(in the rows, 128 means zero)
Each path below is one point turned by a fixed rotation once a step. After each direction that follows a path, write how fast that rotation turns it, in degrees per step (0 if it stays still).
Each turn is a multiple of 5 degrees from 10 to 175, or 0.
Each row of a path follows its step; steps can be skipped.
Rotation 1:
step 1: [131 132 134 126 131 125 131 130 138 130 128 131 131 121 136 136 123 129
 132 130 121 120 120 125 132 131 127 133 125 130 139 112 130 126 129 129
 119 132 121 131 137]
step 2: [129 131 127 122 127 126 127 127 135 121 124 127 134 133 123 136 127 117
 124 127 121 128 129 126 129 120 132 113 130 120 132 121 135 127 136 126
 138 137 132 126 125]
step 3: [131 130 137 129 118 136 123 117 129 123 130 121 117 125 134 126 119 127
 127 124 131 122 126 132 122 132 121 129 126 122 134 120 130 133 127 127
 129 127 136 121 117]
step 4: [134 128 137 131 121 131 129 135 127 136 130 120 143 130 128 129 124 130
 128 127 127 138 127 125 137 121 126 127 126 137 140 127 124 134 126 132
 119 134 129 125 120]
step 5: [115 126 122 139 133 134 127 133 118 123 133 128 129 131 122 132 113 127
 129 128 136 134 124 129 122 122 131 120 137 128 131 126 127 128 134 132
 131 129 136 128 128]
step 6: [119 133 141 131 121 130 135 131 129 123 136 132 129 127 133 128 119 131
 127 128 124 127 125 139 125 138 126 132 130 122 134 126 122 123 123 124
 118 130 124 130 139]
step 7: [133 134 127 130 128 126 134 138 136 124 132 125 140 133 126 126 124 123
 125 129 121 126 131 134 130 119 125 117 131 122 131 143 133 131 130 128
 133 129 122 130 131]
step 8: [124 130 127 129 131 136 121 121 133 126 132 126 126 119 136 126 119 126
 140 135 129 124 130 136 117 129 127 125 127 121 122 131 132 136 135 137
 128 119 126 129 122]
step 9: [131 128 139 127 127 122 118 130 132 130 125 130 138 124 132 133 127 125
 133 133 126 138 142 130 130 134 130 128 124 130 131 128 121 134 123 125
 116 133 127 140 125]
step 12: [134 134 124 129 134 127 134 129 136 134 131 129 139 130 133 129 130 117
 124 123 134 132 135 121 135 122 125 127 128 123 129 139 118 131 122 128
 130 135 133 125 137]
[128 130 126 125 132 128 127 130 131 128 128 130 128 128 130 128 129 129
 128 129 132 129 131 128 129 128 128 131 126 127 124 128 129 129 125 127
 129 129 127 128 128]
25
[129 127 127 129 130 128 131 129 130 127 131 131 128 128 126 129 126 127
 130 127 126 125 129 127 128 127 124 128 129 127 125 129 127 124 129 128
 126 127 124 128 129]
55
[126 125 127 125 126 130 126 126 128 127 127 127 127 126 125 128 126 131
 127 129 131 128 128 129 128 127 129 128 129 125 126 130 131 126 131 130
 128 129 130 127 130]
135
[128 131 130 128 126 130 131 127 131 127 129 126 125 127 126 127 131 125
 128 129 127 129 127 129 129 127 127 129 128 125 128 129 130 128 127 127
 132 129 127 126 130]
80
Rotation 2:
step 0: [122 131 124 128 122 142 129 134 127 127 129 127 127 120 126 142 122 137
 128 120 129 122 130 123 121 132 129 130 130 127 126 126 128 128 125 126
 131 127 129 126 129]
step 2: [128 133 138 125 129 129 120 131 132 122 122 125 130 124 136 126 121 134
 128 129 134 122 127 125 127 125 126 131 129 120 119 126 123 120 129 134
 127 123 130 127 124]
step 3: [123 124 131 126 131 126 130 124 121 124 126 131 126 130 132 130 126 136
 129 136 122 127 128 123 122 128 142 117 130 126 129 129 122 128 130 120
 133 133 126 129 135]
step 4: [128 135 135 128 125 130 126 119 134 123 133 134 133 130 133 130 122 131
 129 126 136 132 118 128 131 136 125 129 130 129 130 133 134 122 126 121
 122 129 127 122 129]
step 6: [130 122 125 136 135 130 131 125 132 131 139 129 133 127 127 129 124 133
 126 129 140 123 130 133 119 124 128 130 126 125 126 134 124 121 136 123
 126 130 121 125 130]
step 7: [124 126 126 129 126 127 122 128 127 122 130 129 133 120 127 131 123 128
 119 130 125 126 135 122 129 139 130 132 140 120 131 125 137 131 135 133
 128 129 129 125 128]
step 8: [130 138 129 134 121 135 129 128 127 127 134 123 135 132 131 133 128 138
 128 129 135 130 139 128 129 127 134 123 124 127 131 128 121 127 127 124
 136 126 130 131 122]
step 9: [119 125 141 129 120 129 128 133 137 128 127 134 134 120 123 130 124 128
 129 133 123 124 123 134 125 127 133 133 130 120 130 126 131 122 129 125
 128 130 127 135 129]
step 10: [131 132 130 125 129 130 120 127 117 128 123 133 134 127 139 122 123 125
 125 133 131 119 133 132 126 131 133 126 126 129 130 129 123 122 124 123
 128 128 131 117 125]
step 12: [125 130 129 138 137 127 128 124 125 120 130 136 142 129 131 133 129 126
 128 131 127 128 118 131 133 133 126 122 132 125 129 122 123 130 130 124
 131 131 127 123 125]
[128 128 128 129 126 128 126 129 123 131 127 129 128 128 128 131 128 126
 126 128 127 130 127 128 128 127 127 126 130 125 126 125 126 130 127 129
 129 129 129 126 132]
155
[130 129 125 127 129 132 127 126 128 128 127 129 129 131 129 129 128 128
 129 128 132 129 128 131 127 128 125 129 127 127 127 127 125 126 128 126
 128 126 128 127 126]
170
Rotation 3:
step 0: [131 126 133 127 130 128 126 135 133 123 122 124 133 124 126 123 132 135
 121 119 133 123 128 125 134 130 127 133 121 133 134 129 134 129 116 137
 123 131 118 125 123]
step 1: [124 127 127 135 127 124 130 132 126 134 122 128 124 118 123 134 133 127
 130 130 126 131 137 125 131 128 122 131 137 129 130 139 135 120 126 133
 122 129 118 135 132]
step 3: [128 114 122 137 121 123 129 141 125 120 125 127 129 126 123 131 126 121
 121 127 126 129 133 127 124 130 125 129 124 122 131 135 124 127 129 125
 134 126 128 125 132]
step 4: [130 124 118 129 136 119 128 137 130 125 136 130 123 132 130 130 132 133
 128 120 135 127 124 125 126 127 120 133 129 133 137 130 127 125 125 126
 124 132 127 126 116]
step 5: [131 130 121 137 120 124 141 130 124 137 126 132 125 135 126 124 121 129
 129 132 128 136 135 130 123 133 124 124 132 134 127 135 131 122 123 125
 129 128 125 127 121]
step 6: [132 127 122 124 126 129 124 126 129 125 132 127 127 146 127 126 121 134
 134 127 126 130 126 124 137 139 123 130 125 128 133 136 124 124 131 136
 130 128 132 130 129]
step 7: [123 124 131 128 129 128 129 135 120 132 127 129 125 132 130 125 120 123
 118 127 126 125 138 132 132 137 121 132 113 130 127 130 129 132 135 125
 131 127 124 131 121]
step 8: [127 132 133 128 132 128 126 133 120 129 129 135 120 124 133 134 126 134
 136 123 136 125 127 120 133 135 126 124 127 132 132 137 128 129 134 124
 123 137 135 131 122]
step 9: [119 130 135 127 121 144 133 136 124 132 122 123 129 134 125 123 121 129
 129 125 131 129 128 127 126 130 126 123 132 132 127 129 132 133 120 127
 134 135 130 129 122]
step 12: [131 133 125 140 127 133 128 125 126 122 126 131 126 124 128 129 130 125
 131 121 117 132 127 121 126 127 129 117 127 128 133 136 125 128 127 119
 122 128 136 138 126]
[127 129 125 126 125 128 129 126 129 131 129 125 129 128 127 128 126 130
 128 129 128 128 125 128 128 130 126 128 130 127 126 130 129 131 128 128
 131 126 128 129 133]
95
[129 128 125 130 128 128 127 128 128 125 126 126 127 129 124 128 130 124
 130 127 128 129 125 129 126 123 126 128 129 128 129 130 128 128 128 126
 128 126 127 127 127]
40
Rotation 4:
step 0: [122 132 125 132 118 128 136 126 121 132 126 125 125 125 126 125 126 133
 120 136 136 128 133 123 120 131 130 128 130 136 132 125 122 126 127 130
 127 119 125 145 125]
step 1: [124 127 128 126 117 131 125 137 126 126 134 127 129 127 126 114 125 126
 121 125 131 136 133 125 127 119 130 128 130 133 122 129 117 118 125 128
 130 139 128 130 135]
step 2: [127 132 125 134 118 119 128 135 119 126 137 129 126 131 140 135 125 123
 128 141 132 130 126 131 134 130 121 129 127 136 123 134 126 125 123 125
 127 126 131 131 133]
step 3: [128 133 139 129 126 135 120 125 126 127 141 129 123 132 130 132 127 128
 131 135 142 127 129 133 128 121 135 132 125 135 131 125 121 133 126 135
 132 137 125 134 124]
step 4: [122 127 135 127 125 129 126 133 128 136 128 129 120 127 123 137 128 129
 136 133 129 129 134 127 127 134 126 116 132 129 114 131 129 126 121 132
 139 138 126 129 131]
step 6: [121 124 126 128 111 131 134 128 127 137 128 128 127 130 129 121 129 129
 128 123 137 129 126 131 118 134 139 126 130 126 122 125 117 124 130 130
 136 128 129 134 124]
step 7: [123 135 128 126 123 123 137 135 123 127 135 129 134 129 124 129 127 124
 125 132 132 140 129 119 120 127 121 126 134 131 127 135 119 120 121 124
 121 133 135 131 127]
step 9: [120 131 134 129 124 121 128 129 119 129 135 135 121 128 124 128 120 131
 128 137 133 127 129 133 130 123 123 124 131 133 121 127 122 133 123 140
 131 132 126 131 114]
step 10: [120 134 127 126 130 132 117 128 130 126 133 123 124 130 124 133 129 131
 123 137 132 129 140 123 127 129 125 118 136 133 128 126 129 123 129 127
 136 134 121 139 136]
step 12: [125 129 132 136 119 137 130 127 122 127 134 121 134 138 129 126 122 128
 127 130 137 131 123 125 122 135 131 127 129 135 119 128 125 117 129 126
 123 130 126 137 123]
[129 129 130 125 128 128 134 126 131 129 129 127 127 131 129 129 129 128
 129 125 128 129 126 125 126 131 129 127 128 126 128 127 127 129 126 127
 129 127 130 127 127]
45
[129 126 131 128 128 127 130 127 127 130 128 129 130 128 129 126 129 127
 127 126 129 127 128 131 126 127 130 128 127 132 127 125 130 130 129 131
 127 127 128 131 126]
125
[126 124 127 130 127 126 129 128 129 128 129 131 125 126 128 126 127 128
 131 125 126 129 126 127 130 127 129 128 130 128 125 128 129 127 128 130
 129 130 130 128 126]
145
[127 127 130 128 127 130 128 127 128 131 127 131 131 126 128 131 128 126
 129 129 130 129 129 128 129 131 131 131 127 127 129 130 130 127 126 128
 129 130 131 126 129]
35
Rotation 5:
step 0: [123 136 118 133 127 131 130 128 136 124 136 136 127 128 126 130 126 116
 127 123 116 130 122 128 119 131 124 122 131 120 125 114 133 129 130 122
 133 135 130 131 137]
step 3: [127 126 134 129 129 128 132 130 131 120 133 124 125 127 114 126 122 123
 126 118 139 131 127 129 133 125 124 125 133 139 131 121 137 115 123 124
 131 126 142 128 130]
step 4: [128 127 119 115 124 123 129 128 124 132 121 119 126 129 138 129 126 124
 127 137 115 136 121 124 119 130 131 122 129 126 127 136 129 137 129 120
 125 131 120 127 136]
step 5: [133 122 127 140 133 131 129 124 118 114 134 137 129 131 126 131 133 132
 125 127 129 117 124 132 133 123 123 138 124 123 128 130 123 130 138 136
 135 130 127 131 120]
step 6: [122 143 129 125 120 132 126 126 133 140 128 125 133 120 130 126 131 121
 131 125 133 124 134 132 130 130 129 120 129 127 127 120 140 127 113 126
 128 130 123 132 123]
step 7: [131 125 133 125 138 122 134 128 129 131 130 134 112 130 126 133 129 131
 130 125 123 138 129 115 123 122 124 135 132 127 132 131 124 124 132 127
 119 124 136 122 137]
step 8: [123 123 130 128 114 133 126 124 128 124 126 123 138 130 132 122 120 136
 124 137 125 123 130 133 134 125 133 121 124 142 126 132 128 129 138 132
 135 136 126 125 131]
step 9: [129 133 120 126 143 132 125 128 126 126 122 130 132 135 119 139 126 116
 127 124 141 131 118 130 125 130 125 134 134 122 124 125 131 130 123 126
 133 126 125 134 124]
step 10: [126 120 131 127 116 121 133 132 118 130 134 125 120 115 129 124 134 127
 130 132 120 124 133 128 125 128 126 122 123 118 137 136 136 124 125 121
 128 123 135 129 124]
step 12: [121 123 139 130 127 128 124 121 129 130 132 128 129 123 133 136 132 123
 129 127 142 133 132 132 126 115 127 121 122 133 110 123 128 127 132 126
 130 129 131 133 128]
[128 123 131 129 126 129 128 128 128 129 127 128 127 127 128 127 130 127
 127 124 128 128 128 130 126 127 128 131 128 127 128 128 127 125 129 127
 132 132 129 127 128]
155
